Each row is where one point has got to under a steady rotation. How many ticks took it there?
The counts run from 0 to 581.
[ 22 -14  27   0  40 -39 -15   0  18  18  -7  26   7 -35 -25  45 -26 -13
 -15  23  -8 -20 -54  -1  19  -7  31  -4  38 -38 -32   5 -13  12  -6   3
   2 -15  39 -11 -53   8 -25  -4 -17  15  -4  15  -7]
251
[-12 -25  -3  48  44  35  11  10 -11  15   2   1 -11 -18 -25  10   9 -34
  -5  43  -7  18 -38   1  17   9  11 -20 -24 -13 -20   0 -21  12 -60  -8
   3 -16  33 -25 -54   2 -27 -13 -29  24  18   5 -24]
55
[ 21  34  16  -5  52  13  12  43  -8  23   5  53  -6 -13   0  55   6   6
 -15   5  -8  19 -21  25  17   7  38 -21  -1 -23 -18   4 -13   9 -23  32
  17 -18  31 -13 -28  26 -46 -30   5  25 -12  20  -2]
194
[ 15 -29   0   3  44 -12 -12   3  -4  -3  19  44  12 -15 -27  21  12  28
  -5  10  10  14  -5 -12   2 -10  26 -48  15 -27 -25  50  17  -8 -35  60
 -20   8  36 -16 -58  -3 -18  16   4   5 -10  12  15]
446
[-26 -35 -33 -14  31 -32 -23 -29   9   2  30  16  -3 -26 -42   3  10  -5
  14  13   5   7 -21  -7 -18 -25  11 -25 -26 -29  -6  12   0   8 -41  13
 -51  12  23 -13 -75  12   2  29  -4  25  14  -3 -10]
102
[ 34  -1  20   3  35   5  -3   8 -11   6 -18  45  18 -23  -8  62  -2  18
 -10  18 -19   3 -20  18   7 -34  31   4  11 -58 -15  13 -10  -2  -7  33
   2 -27  42  -4 -34 -19 -37 -14  39  -4  -5  21  15]
386
[  2  33 -23  11  30 -34 -24  14   2  18   8  47  -7 -25 -21  31 -23  -2
 -25  -4 -21 -37 -57  -3   7  -7  30  -4   5  -2 -29   0 -23   7 -20 -38
 -27  -6  33  -1 -53 -10 -12 -14   2  27  -2  39  -5]
460
[  4   5 -53 -28  12  -8 -20  -1  -5   5  12  23  -2 -15 -31  34   1   6
  -2   6 -13  19  -3  22   6 -27  39 -11  -8 -70   1  20 -14 -23   0  27
  -9   3  32  13 -39 -25 -26  -5  61  41  16   8 -11]
469
[  6   6 -39 -32  20 -36 -22   1  -2  11  21  39  -2 -17 -36  29 -14  -2
   3  -4  -9  -3 -35  23   6 -27  44 -12   8 -59 -18  17 -15  -7   0  15
 -17   9  21  14 -44 -12 -13 -11  51  42   3  19 -14]
466
[ -1  37 -24  31  38   6  -8  25  -4   9 -10  50 -11 -23  -7  42   5  16
 -38   8 -26 -13 -26 -11   8  14  14  -5 -11  14 -10   0 -17   5 -41 -31
 -14 -12  46  -2 -51 -20 -34 -16  -8  21   3  53   9]
456
[ -3   6 -42 -10  31   4 -44   6  22   5  19  10 -37 -13 -11   4  18  23
   6  -6  -3  25  14  19  11  -2  24 -40   1 -42 -28  26 -14 -24 -44  16
 -24  18  27  -9 -41  15 -16   5  35  47 -21  20 -22]
211
[  1  34 -23  32  37  15  -3  27  -7   6  -8  54  -9 -22  -8  44  13  25
 -35   9 -21  -5 -21 -14  10  17  12  -7 -15  11  -8   4 -15   6 -46 -19
 -10 -12  43  -4 -54 -23 -35 -17  -8  17   7  49   9]
455
[ 13 -27  -7   5  43  -3  -6   8 -11  -2  19  50  11 -12 -24  22  16  29
  -6  10   8  19  -5 -12   7  -4  22 -47   7 -27 -21  51  14 -11 -38  62
 -10  10  40 -17 -57  -9 -23  12   8   5  -8  14  18]
447
[ -6 -13 -28  59  24  33 -26   8 -24   7  11  25  -2 -12 -17  -5   0  -1
  -5  16 -16  -5 -29   4   9 -32  23 -19  -9 -23 -45  23 -27 -21 -49  -6
 -33 -11  42 -12 -48 -39  -5 -13  22   5   5  24  -6]
394
[ 25  51  -3  29  36  -7 -12  15   7   4 -40  30   8 -14  20  22 -16  14
 -40  -5 -31  -7 -34  14   0   1  36 -20  -2   7   3  19 -13   5 -41 -27
 -16 -17  39 -20 -28 -18 -32   8 -15  41 -18  36  -8]
10
[ 35 -18   9 -11  42 -22  -8 -17   8 -14 -19  38  20 -17 -16  40  10  35
  -7   8  -1  14  -2   0  -5 -20  25 -30  25 -50 -11  47  14  -4 -27  39
  -8   1  28 -14 -49 -11 -31  20  31  20 -17  26   5]
574
[  6   9   6   6  50  10 -12  38  -6  17  26  44 -19 -18 -22  44  14  21
 -20  20   4  11   0 -12  14  19  22 -42   5 -12 -19  19   3 -12 -38  45
   3  -4  52 -26 -47  18 -33  -6  -8   5 -11   8  16]
320
[-34  14 -44  25  11   6 -33   5   7  18 -11 -12 -36  -3  -8  -6 -21 -25
  -7  24 -23  13 -36  14  16   9  21 -14 -35 -27   7  10 -28 -11 -52 -31
 -17  -4  51 -13 -42 -21   5  12 -32  37  16   1 -16]
479
[  8 -21   9   4  41 -21  -4  -7  10   5  -8  31  28 -30 -13   8 -22 -35
 -14  16  -8  -5 -67  -2  18 -16  45   8  12 -33 -25  12 -27  22  -4  -3
 -17 -19  29   2 -57  -5 -24  -9 -46  32  18  22 -14]
120
[  8 -11  20  14  43 -25   2   1  24  15 -20  26   4 -38 -19  40 -18 -18
 -21  25 -12 -11 -56  -7  22   9  12   7  14 -23 -22  -6 -17  25 -26 -24
   5 -18  35  -6 -61   5 -29  -4 -37  20   9  30 -11]
248
[ -4  11   4   8  34  -9  -2  12   3  19 -15  39  14 -28   4  30 -20 -23
 -27  21 -22   2 -51  -6  13  -1  36  15 -21 -13  10  -4 -24  20 -12  -3
 -12 -29  52  -1 -51 -10 -30   1 -66  15  28  15  12]
116
[ 25  -9  -7  20  28  18 -25  20  -6  -1   4  10   1 -13 -19  26   4  17
 -29  30  -5  21   6  -2  19   5  44 -42  18 -44 -12  44  -6 -36 -20  49
   8  -7  58 -22 -34 -21 -41   3  12  26  -3   0   2]
130
[-23  -6   1 -30  40 -16 -14   3  32  25  -4  10 -51 -12  -6  34   1  -5
  28  16  -2  34 -17  31  12   5  -7 -18 -29 -53   2   1  -5  18 -58  16
  -5   4  25 -18 -47  47   3  17 -23  19 -10   1  -8]
296
[ -5   4 -37   2  24   5 -17 -23   0   3   0   1  16 -21  -4 -10   6 -30
   8   2 -23  18 -34  32 -24 -52  35  -5 -46 -32   2  -6 -32  11 -32 -14
 -50 -15  14  -9 -38   0 -24  14  10  46  17  -2 -35]
415
[ 30 -24  11   0  28 -15  -9  10 -11   8   5  38  22 -16 -24  35 -17   1
  -9  17  -6   6 -36  13  16 -25  48 -21  26 -62 -26  39  -7 -15   1  54
   5  -8  44  -5 -36 -21 -24  -4  22   8   0   5  10]
256
[-19 -28 -33  -9  33 -33 -27 -34   7   0  24  15   4 -24 -40  -2   6  -4
  13  13   0  -1 -26  -7 -22 -33  14 -22 -26 -25  -5   9  -4   5 -38   6
 -62   6  23 -15 -73   6   4  30  -6  25  16  -3  -9]
101
[  1  -8 -42   0  30   4 -42   0  19   5  24  11 -20 -14 -11  -8  11  11
   4 -14  -3  20  -1  21   8 -17  27 -38   5 -38 -48  32 -24 -18 -41   8
 -36  19  19  -7 -44   6 -13   2  33  48 -16  23 -33]
209
[ 21  21  21  -2  34  -5   0  30 -12  21 -19  68   6 -13  17  52 -15  22
  -5  -6 -25  -1 -38  27   4 -32  23  -5  -9 -33 -15  14  -8  14 -26  33
  -7 -23  45  -5 -33  -4 -18  -2  11 -20 -18  27  32]
514
[ -1  65 -22 -15  25  -4 -19  17 -23  22  -4  29  -4   0   3  34 -11  -5
   1  -2 -34   5 -30  42 -18 -34  58  -5 -44 -32  28  -9 -20  -3 -16   5
 -26 -26  35 -17 -18   0 -10  -5  19  28   0  -7   0]
409
[ 15  -2  23  10  48 -33 -16  -7  31   7 -33  27  13 -20  14   7 -27  -7
 -14  -4 -14  -2 -53   5  10  -5  31 -13  11 -14 -17  29 -12  25 -38 -14
 -23 -10  31 -16 -48   7  -9  20 -57  30 -17  29  -8]
566
[ 23  49  -3  21  42  15  -2  28   7   2 -38  29  -8  -4  18  33   2  21
 -39   5 -24  22 -10  11  11  22  37 -27  -9  -4  10  28  -7  -1 -47  -1
   9 -14  43 -22 -25 -12 -42  -3 -16  43 -16  34   2]
7
[ -1  47 -31  -8  20  -1 -14   3 -19  14  -8  25  11  -2   8  16  -8 -15
   1  -4 -35  11 -41  44 -25 -49  56   2 -52 -28  26  -8 -28   1 -20  -1
 -40 -27  25 -10 -20 -10 -15   0  16  30  11  -4  -9]
411
[-29  -6 -29  17  24  -1 -24 -14  28  18 -21  -6 -45 -27 -11  22   0  -7
   7  20 -25   7 -20  15   2  -3 -28  -6 -40 -29   0 -11 -18   9 -73 -41
 -22  -6  40 -16 -56   5   0  24  -8  16   4  16 -12]
162
[ 17  -3 -19  30  28  13 -10   4 -15  -8 -15  38  10 -15 -11  33  13  43
 -28  16 -18   8   4 -13  -6 -12  12 -33  -9 -20   6  38   8 -20 -46  29
 -16  -6  53 -19 -46 -43 -29  21  22  -4  -3  21  24]
579
[-16 -18 -14  14  32  12  21  14   2  13 -21  35  -2 -22  -5  28  -6  -9
 -18  22 -17  32 -31  -7  18  13  -2  -9 -42 -10  19  14  -8  23 -52  12
   5  -4  49  -4 -59 -21 -29  15 -56  10  28  16  14]
242
